Each row is where one point has got to under a steady rotation. How many steps took it there?
The counts run from 0 to 228.
[-0.41  1.33  0.45  1.77 -0.71  0.87  0.04 -2.12  2.90 -0.13 -1.59  1.52
 -0.39 -1.57 -1.59 -2.08  1.59  0.25  0.20  1.58  1.63  0.34  0.46 -0.23
 -0.39  0.64  0.27  1.03 -1.17 -1.92 -1.82  2.69 -0.90 -0.93 -0.09 -0.70
  5.04 -4.83  0.79 -0.18 -0.98] -> 209
[-3.63  0.28 -1.12  0.90  1.67 -0.24  1.13 -0.75  1.13  1.90 -0.93  1.15
 -0.13  1.84 -0.18 -2.92  2.59  0.90 -1.65  1.48  2.73  0.49  2.16  1.14
  0.03 -0.09  2.94 -2.65 -1.38 -1.90 -1.19  2.75 -2.38 -0.53 -0.54 -1.33
  3.33 -0.80 -0.35  0.28  0.34] -> 187
[-2.89 -1.36 -0.99  1.37  0.46 -0.45  2.49  1.10  2.49  1.69 -1.05 -0.49
  0.99 -1.61 -0.75  0.85  2.92  1.68 -0.17  2.73 -0.10 -0.79  1.85  4.56
 -2.38  0.51  0.33  0.72 -4.22 -0.30 -0.96 -1.19 -0.84  0.46 -0.47 -2.24
  0.63 -2.65  0.30  2.29 -1.69] -> 141
[-2.24  0.20 -0.85  2.50  0.88  1.16  1.03 -0.28  1.62  2.31 -0.66  1.89
  0.17 -0.86 -3.15 -1.55  4.45  1.76 -0.78  1.04  1.76 -0.55  3.18  0.79
 -1.50 -0.09  0.61 -2.11 -1.02 -1.49 -0.42  1.29 -3.29 -0.67  0.33 -0.22
  2.95 -1.63  0.70  0.87 -1.75] -> 171
[-3.49  1.52 -0.58  0.84  0.54  0.40  2.18 -1.86  2.57  1.05 -0.53  2.10
 -0.34  1.17  1.15 -1.63  1.89  0.84 -1.18  2.26  2.27  1.15  1.66  1.10
  1.22  0.29  3.59 -1.06 -2.22 -2.35 -1.92  1.92 -1.65 -0.43 -1.11 -2.10
  3.13 -2.28 -0.60  0.96  1.44] -> 199
[-2.89  1.71 -0.88  3.77  0.07 -1.34  1.42  0.21  3.55 -0.84 -2.22  0.71
  1.17  1.01  0.60 -1.19  0.44  1.64  1.26  2.48  2.22  0.43  1.69 -0.47
  1.06  2.25  0.31  0.79 -3.58 -0.84 -0.68  0.46  0.72  1.16 -1.66 -1.62
  3.76 -1.09  0.95 -0.07  1.60] -> 228
[-2.22  0.17  0.10  1.75  0.18 -2.43  2.16 -1.12  3.39  0.47 -1.90  0.43
  0.95 -1.40  0.09 -1.78  0.80  2.49  0.35  2.29  1.03  0.56  0.61  3.09
  0.66  3.10 -1.47 -0.34 -2.09 -0.59  0.04  0.87 -0.24 -0.95 -1.88 -1.84
  3.35 -3.12  1.32  1.61  0.99] -> 46
[-0.65  1.48 -0.59  4.98  0.70  0.03  1.62 -0.82  3.56  0.00 -2.30  1.45
 -0.43 -2.34 -2.09 -0.71  1.38  2.41  0.80  2.12  1.16  0.01  0.99 -0.06
  1.05  2.56 -0.78 -1.05 -0.78 -0.45 -0.80  1.15 -1.53 -1.35 -1.02  0.48
  3.66 -2.49 -0.03  0.24  0.65] -> 51
[-1.33  0.62  0.21 -0.08  0.82 -1.05 -0.55 -3.00  0.74 -0.02 -2.23  0.03
 -0.32 -1.01 -1.50 -2.49  0.05  0.84 -0.51  2.59  3.71  0.15  0.25  1.43
 -0.43 -0.17  0.21  0.36 -0.65 -1.89 -2.84  1.59 -0.16 -0.51 -0.11 -1.00
  5.54 -4.11  0.57  0.16 -0.74] -> 205
[-3.60 -0.52  0.39  1.13 -0.06 -1.36 -0.04 -2.11  1.23  0.68 -1.86  0.80
  0.43  0.79 -0.46 -1.96  0.51  1.98 -0.05  1.85  3.65  0.13  1.20  1.36
  0.61  0.33  0.73 -0.77 -1.43 -1.65 -2.50  1.75 -0.72 -1.11 -0.60 -1.40
  5.32 -2.77  2.08  0.73  0.43] -> 204
[-2.62  0.64  0.07  2.09  0.77 -1.74 -0.37 -2.09  2.07  0.06 -2.69  0.14
  0.17 -0.58 -0.77 -1.37 -0.64  1.35  0.69  2.43  3.46 -0.59  0.19  0.56
  0.21  0.95 -0.35  0.55 -0.69 -1.06 -3.24  1.65  0.16 -0.62 -0.78 -0.45
  5.39 -3.13  1.31  0.10  0.00] -> 217
[-4.79 -2.04  0.42  1.48  0.26 -0.12  0.39  2.42  1.57  0.21 -1.22 -1.00
  1.02  1.12 -1.75 -0.51  0.55  1.86 -0.33  2.05  0.21 -3.17  0.68  2.98
 -2.00  0.60 -0.48  2.18 -3.70 -0.56 -1.69  0.97  0.55  1.23  0.01 -1.37
  2.56 -2.12  1.67  1.75 -1.25] -> 125
[-1.94  0.72 -1.00  2.30  0.90  0.21  0.97  0.52  1.02 -0.77  0.05 -0.50
 -0.56  1.66 -1.30 -1.25 -0.54 -0.49 -0.60  2.74  1.13 -1.79  1.51 -1.48
 -0.38  1.18  3.88  1.50 -6.07 -1.35 -1.91 -1.13 -0.43  2.63  1.13 -1.57
  1.76 -1.53  0.00  1.08  0.84] -> 107
[-3.31 -2.00 -0.14  2.73  1.40 -0.61 -0.50  1.76  1.25  0.72 -1.55 -1.61
  1.32 -0.43 -2.48 -0.99  1.80  2.07  0.30  2.69  0.18 -2.89  1.48  2.60
 -3.14  0.14 -1.25  1.52 -2.00 -0.04 -2.07  0.85  0.03  0.87  0.48 -0.74
  2.45 -1.53  2.00  0.31 -2.45] -> 138
[ 0.98  2.15 -0.67  2.37 -0.75 -0.32  0.22 -2.37  3.31 -1.17 -1.01  1.31
 -0.32 -2.67 -1.00 -1.54  0.34  0.36  1.20  2.29  1.16  0.12  0.76 -0.58
 -0.78  0.92 -0.21  1.98 -1.62 -0.98 -1.27  1.43  0.13  0.26  0.03 -1.18
  4.73 -5.00  0.48  0.19 -1.00] -> 222
[-3.53 -1.18  0.21 -0.01  0.60 -0.95 -0.56 -1.16  0.96  1.03  0.33  0.42
  1.25  1.46 -2.10 -2.32  3.14  1.47 -0.31  0.77  1.98 -0.14  1.99  2.33
 -0.99 -0.85  0.58 -0.86 -1.91 -3.09 -1.32  1.89 -1.94 -0.14 -0.15 -0.81
  4.00 -3.18  2.75  1.17 -0.19] -> 5
[-0.27  0.20 -1.76  2.29  2.01  1.27  1.29  1.16  2.07 -0.51 -0.58 -0.72
 -0.66 -1.70 -2.72 -0.56  1.82 -0.29  0.00  3.84 -0.38 -2.15  1.70 -0.28
 -3.95  0.50  1.34  2.96 -3.04 -0.60 -2.56  0.75 -0.44  2.79  1.45 -0.74
  0.71 -2.26 -1.35 -0.38 -1.86] -> 131
[-0.68  2.26 -1.61  2.43  1.39 -0.32  0.17 -0.28  0.48 -1.66 -0.17 -1.02
 -1.23  1.17 -2.56 -2.57 -1.01 -0.38 -1.30  2.09  1.59 -2.40  0.61 -2.24
  0.06  1.19  2.87  0.66 -5.40 -1.07 -1.40 -1.11 -0.20  2.39  2.42 -0.17
  2.74 -1.31  0.28  1.12  0.16] -> 94
[ 1.23  2.18 -1.31  1.88  0.93 -4.01  1.57 -1.94  1.54 -1.02 -2.12 -0.53
  0.21 -1.06 -0.79 -2.86 -0.10  0.84  1.38  2.68  2.01  0.66  1.35  0.73
  0.69  2.36 -0.85 -0.33 -3.67  0.14  0.26 -1.75  0.36  1.02 -1.19 -0.93
  3.12 -2.33  0.92  0.68  0.48] -> 57
[-1.69  0.84 -0.05  3.01  1.55 -2.04 -0.11 -0.86  2.34 -0.85 -3.34  0.20
  0.33 -0.88 -2.25 -2.59  0.58  1.86  1.59  2.54  2.00 -0.37  1.02 -0.26
 -0.30  1.81 -1.86  0.01 -0.67 -0.89 -1.33  1.94 -0.36  0.08 -0.64 -0.64
  4.82 -2.58  2.84 -0.66  0.08] -> 43
[-3.25 -0.59  0.19  1.72 -0.06  1.02  2.06  0.92  2.43  0.74  0.25  0.73
 -0.26 -0.79 -0.58  1.05  0.38  0.33 -1.37  2.08  0.10 -2.15  0.65  2.60
 -0.89  1.85  2.94  2.15 -5.25 -1.81 -1.95 -0.73 -0.27  0.44  1.03 -1.99
  1.03 -3.38 -0.88  2.26 -0.55] -> 116
[-0.31 -0.25 -2.20  0.63  1.26 -1.96  0.62 -0.98  0.40 -0.04 -1.24 -1.65
  0.94 -1.83 -2.32 -1.94  2.69  0.80  0.20  3.50  0.65 -0.79  2.96  2.20
 -3.31 -0.49 -0.37  0.20 -3.57  0.40 -0.70 -1.76 -1.32  2.68  0.25 -0.98
  1.54 -2.37  1.63  0.42 -3.22] -> 152
[-0.13  1.57 -0.43  1.20  0.48 -2.55  0.46 -2.74  1.96 -1.07 -1.93 -0.47
 -0.60 -1.00 -0.34 -2.03 -0.73  0.56  0.27  3.21  3.31  0.17 -0.09  0.80
 -0.35  0.55  0.20  1.70 -1.98 -0.67 -2.51  1.32  0.88  0.20 -0.41 -1.01
  4.95 -4.34  0.01 -0.18 -0.64] -> 218
[ 1.56  3.86 -2.47  2.88  1.75 -1.06  2.84 -1.72  2.53 -0.60 -1.94  0.05
 -1.36 -2.15 -1.94 -2.72  0.50  0.41 -0.63  2.21  1.46 -0.66  0.23 -0.86
  0.73  3.00  1.30 -1.26 -3.46  0.04 -0.13 -1.08 -0.67  0.33  0.11 -0.30
  2.14 -2.17 -1.79  0.58  0.93] -> 65
[-3.41  0.24 -0.16  0.98 -0.83 -1.36  0.87 -2.20  1.85 -0.23 -0.86  0.92
  1.27  1.71  0.76 -2.22  1.52  1.02  0.25  2.07  2.76  1.21  2.37  0.63
  0.82 -0.51  1.78 -0.17 -3.08 -2.35 -1.24  0.98 -0.56  0.78 -1.38 -2.05
  4.65 -2.08  1.95 -0.10  1.30] -> 203
[-3.40  0.64  0.26  2.34  0.56  1.41  1.68  1.90  3.05  1.14  0.47  0.60
 -0.31  1.41 -1.98 -0.66  0.44  1.04 -1.97  0.91  0.52 -2.73 -0.25  0.98
  0.32  2.10  3.13  0.57 -4.84 -1.91 -1.33  0.68 -0.37  0.07  1.14 -0.74
  1.76 -2.01 -0.75  2.48  0.74] -> 104
[-0.54  1.58 -1.66  0.05  1.43 -1.26 -0.28 -2.82  0.08 -0.29 -0.88  0.26
 -0.31  1.04 -1.94 -4.26  1.95  0.01 -0.19  2.83  2.85  0.52  1.98 -0.62
 -1.63 -0.97  1.77 -0.70 -1.58 -1.65 -2.01  1.71 -1.73  1.74  0.80 -1.21
  3.95 -2.07  0.88 -1.11 -0.98] -> 189
[ 0.11  1.09 -0.84  0.67  0.18 -2.77  0.92 -3.22  2.07 -1.10 -2.12 -0.30
  0.09 -1.58 -0.06 -1.88  0.51 -0.11  1.71  3.64  1.78  1.19  1.12  2.23
 -1.19  0.67  0.09  1.44 -2.32 -1.43 -2.03 -0.19 -0.34  1.19 -1.32 -2.05
  3.14 -4.64  1.24 -0.26  0.20] -> 32
[ 0.01  3.17 -0.85  2.47 -0.10 -1.05  2.30  0.28  4.17 -0.08 -1.31  1.33
  0.90 -0.59 -1.27 -2.34  1.73  1.69 -0.12  1.05 -0.50  0.67  1.47  0.78
  1.35  2.90 -0.24 -0.31 -4.38 -0.61  2.02 -0.47 -0.02  0.39 -0.99 -1.27
  2.75 -2.24  1.03  1.40  0.67] -> 62
[-0.25  1.53 -0.62 -0.34  1.18 -1.39  0.66 -0.97  0.25 -0.88 -0.21 -1.84
 -1.20  0.62 -2.93 -3.12 -1.65 -0.86 -2.02  2.25  1.07 -2.65 -1.23  0.86
 -0.64  1.18  1.03  1.11 -5.20 -0.81 -1.34 -0.49  0.85  1.49  1.83 -0.23
  2.59 -2.93  0.16  2.19 -0.77] -> 98
[ 1.67  3.14 -1.41  0.86  1.40 -2.07  1.36 -1.17  1.50 -0.32 -1.07 -0.83
 -0.52 -1.47 -3.43 -4.21 -0.52  0.56 -1.19  1.76  0.63 -1.58 -1.05  0.90
  0.03  2.85 -1.05 -0.23 -4.01 -0.07  0.88  0.23  0.43  0.42  0.90 -0.26
  3.53 -3.51  0.13  1.79 -0.79] -> 73
[-1.20 -0.93 -1.65  2.47  2.67 -0.92  0.90  0.01  0.54  0.00 -2.44 -1.75
 -0.69 -1.90 -1.73 -0.06  0.39  0.48 -0.37  4.32  1.70 -2.86  1.25  0.87
 -3.40  0.05  0.69  1.34 -2.42 -0.28 -3.61 -1.22 -0.50  2.30  0.65 -0.89
  1.58 -1.23 -1.14  0.07 -1.73] -> 135
[-3.00 -0.46 -0.37  1.08  2.56 -0.57 -0.48 -1.92  0.98  0.68 -1.25  0.44
 -0.87  0.44 -1.23 -1.32  1.86  0.54 -0.63  2.91  3.71 -0.54  0.91  0.65
 -0.75 -0.47  1.35 -0.54 -0.05 -2.66 -4.16  2.91 -2.34 -0.68 -0.37 -0.24
  3.94 -2.28  0.10 -0.41  0.27] -> 14
[-4.40 -0.73 -0.03  2.98  0.84 -0.28  0.85  1.58  0.95 -0.09 -0.25 -0.16
  0.08  1.95 -1.43 -0.23 -0.65  1.18 -1.07  1.59  1.59 -2.68  0.68  0.21
  0.34  0.78  3.24  0.74 -5.60 -1.90 -2.03 -1.16  0.48  1.31  0.28 -0.84
  2.16 -1.46  1.07  1.58  0.59] -> 108
[-1.09  1.50 -0.41  3.96  2.18 -0.12  1.00 -2.03  3.31 -0.10 -2.79  1.19
 -0.59 -1.98 -1.38 -0.65  1.01  1.56  0.95  3.22  2.51 -0.46  0.85 -0.31
  0.53  1.28 -0.01 -0.37  0.12 -1.16 -3.15  1.75 -1.45 -0.88 -1.15 -0.14
  3.99 -2.82  0.04 -0.81  0.38] -> 39
